In the rows, zero is written as 128.
One turn sends every row of this set to another row. A few are shown first. Where does it send the rows asked after them?
Lilil: [160  90 140 101 155 108 145 123 139 138 162  98 126 129 128 140 137 126
 152 124 113 105 130 129 135  99]
Pib: [151  73 110 110 136 105 118 130 123 134 145 125 130 154 114 153 129 129
 165 100 115 138 142 148 119 114]
lebo: [104 120 128 146 115 121 134 127 149 108 137 120 137 115 119 108 130 128
 143 143 124 129  96 146 137 185]
Vokam: [113  93 107 132 135  88 100 133 117 141 158 131 158 146 163 110 133 133
 158 162 112 103 102 114 137 106]
dis: [156  67 116 111 127 105 114 124 120 127 141 139 122 153 122 152 130 125
 170 109 115 135 131 152 113 115]
damuk: [159  70 116 107 122 105 116 121 120 120 139 142 122 153 125 148 135 122
 174 111 117 135 131 147 115 112]
seb: [109 121 107 113 150 150 128 144 104 150 127 150 133 154 118 110 130 120
 168 120  95 123  99 118 120 112]
voro: [111 120 107 112 147 150 127 142 103 147 126 153 131 154 121 109 132 119
 171 123  96 123  97 117 119 111]
malof: [114 100 103 128 136  88 104 134 119 139 158 126 162 146 162 108 138 133
 159 159 113 105 108 109 141 102]
korak: [102 121 126 146 118 120 135 130 150 112 138 115 140 115 116 109 129 130
 141 140 124 131  99 146 138 185]
Mebi: [157  84 107 102 130 105 124 126 126 123 142 125 134 154 119 147 140 124
 172 101 120 140 147 138 125 107]
Naz: [111  90 107 134 137  87  99 135 117 145 159 129 158 146 161 112 130 135
 155 161 110 104 102 117 135 109]
lis: [161  82 110 100 124 105 123 122 124 117 139 133 130 153 123 145 142 121
 175 106 120 138 142 137 124 106]
Pasu: [167  82 150 100 140 107 140 113 133 125 155 120 115 127 139 137 140 120
 160 138 113 100 114 132 128 100]
dil: [109 123 107 112 150 150 128 144 104 149 127 150 133 154 119 110 131 119
 169 121  96 124 100 117 120 111]
vek: [111 122 131 145  98 113 140 124 144 107 137 122 133 116 119 112 138 121
 138 133 122 130 101 130 141 184]
sagu: [157  83 143 105 158 107 142 125 137 145 163  98 123 129 125 144 130 129
 148 124 111 104 126 136 130 104]
Kolab: [110 122 106 112 149 150 128 143 104 148 127 151 133 154 120 109 132 119
 170 121  96 124  99 116 120 110]
rizak: [152  68 113 112 132 105 115 128 121 133 143 132 125 154 117 153 128 128
 166 104 114 136 136 152 114 116]
vovar: [106 124 128 147 105 114 142 130 146 115 140 113 138 116 113 115 134 124
 134 127 121 132 107 131 143 185]
nalav: [101 125 123 144 120 121 137 131 152 112 138 111 143 116 115 108 131 130
 141 137 125 132 103 143 141 184]
Zaba: [114  96 105 130 134  87 102 133 118 138 157 130 160 146 163 109 136 132
 159 161 113 104 105 111 139 104]
feset: [106 120 129 148 105 114 140 129 145 115 140 116 135 116 114 116 133 124
 134 129 120 131 103 133 141 187]
sibi: [112 101 102 129 139  88 105 136 121 142 159 121 164 146 160 109 136 134
 157 156 113 106 112 109 143 103]
rur: [110 120 108 113 149 150 127 144 103 150 127 152 132 154 119 111 130 119
 169 122  95 123  97 119 118 112]
kori: [163  75 152 105 142 107 136 115 132 132 157 121 112 128 137 140 134 122
 157 139 110  99 110 139 123 105]
vipin: [107 129 124 139 112 121 139 125 152 100 135 117 142 115 121 103 139 125
 148 142 128 132 103 137 143 179]
pek: [111 126 129 143  99 114 142 124 145 106 136 119 136 116 118 112 140 120
 139 131 123 131 104 127 144 182]
nugub: [153  80 107 105 134 105 122 129 125 130 144 122 134 154 115 150 134 127
 167  98 118 140 147 142 123 110]
kiro: [105 131 122 139 116 120 140 127 153 104 136 113 144 115 119 104 137 127
 145 139 128 133 106 137 145 179]
teka: [110 120 108 113 148 150 127 143 103 148 126 154 131 154 121 110 130 119
 170 123  96 123  96 118 118 112]
tazud: [110  91 106 135 141  88 100 138 118 148 160 124 160 146 158 113 129 137
 153 158 110 104 105 117 136 109]
ziru: [167  90 145  97 142 107 144 114 136 125 156 113 121 127 138 136 144 119
 160 134 115 102 122 126 133  96]
Zafol: [107 126 127 140 110 120 137 124 150 100 134 122 139 114 122 103 137 125
 148 145 127 130  98 140 141 181]
Goru: [164  93 142  97 148 107 147 119 138 130 159 104 125 128 132 137 143 122
 157 129 115 104 128 125 136  96]
Sog: [106 122 127 143 111 120 134 125 149 104 135 123 137 115 122 106 134 126
 146 145 126 130  96 144 138 183]
nulin: [109 120 107 113 150 150 127 144 103 151 127 151 132 154 119 111 130 120
 169 121  95 123  98 119 119 112]
kopug: [109 120 132 147  99 114 139 125 143 110 138 122 133 116 118 114 135 122
 137 133 120 130  99 133 140 186]
kadis: [159  72 151 109 148 107 135 119 132 141 160 115 113 128 132 144 128 127
 152 134 108  99 112 143 122 109]
Valod: [109  95 103 133 143  88 102 139 119 149 161 121 162 147 157 113 130 137
 153 155 111 106 109 115 139 107]
Lemu: [110 127 128 143 101 114 143 126 146 108 138 115 138 116 116 112 140 121
 137 129 123 132 107 126 145 182]
nep: [110  98 102 131 142  88 104 139 121 146 161 119 164 146 157 111 133 136
 154 155 112 106 111 112 141 105]
kel: [107 119 131 149 102 114 138 127 144 114 139 119 134 116 115 115 133 123
 134 132 119 130 101 134 140 187]
Dof: [108 127 127 144 104 114 143 128 147 112 139 112 139 117 114 113 137 122
 135 127 122 133 108 128 145 183]
Mase: [111 122 106 112 148 150 128 143 104 147 126 152 133 154 121 109 133 118
 171 122  96 123  98 116 120 110]
Rofis: [103 129 122 142 119 121 139 130 153 108 138 109 144 115 116 106 134 129
 143 137 127 133 106 140 144 181]
ruf: [156  75 147 109 155 107 137 124 134 146 163 106 118 129 127 146 127 130
 148 129 108 101 119 142 125 108]
siz: [161  77 113 102 121 105 119 120 122 116 138 140 125 153 126 146 140 119
 176 110 119 136 136 141 120 108]

nep moves to Zaba
vek moves to feset
Mase moves to rur
Now these:
korak moves to kiro
nugub moves to siz
kori moves to sagu

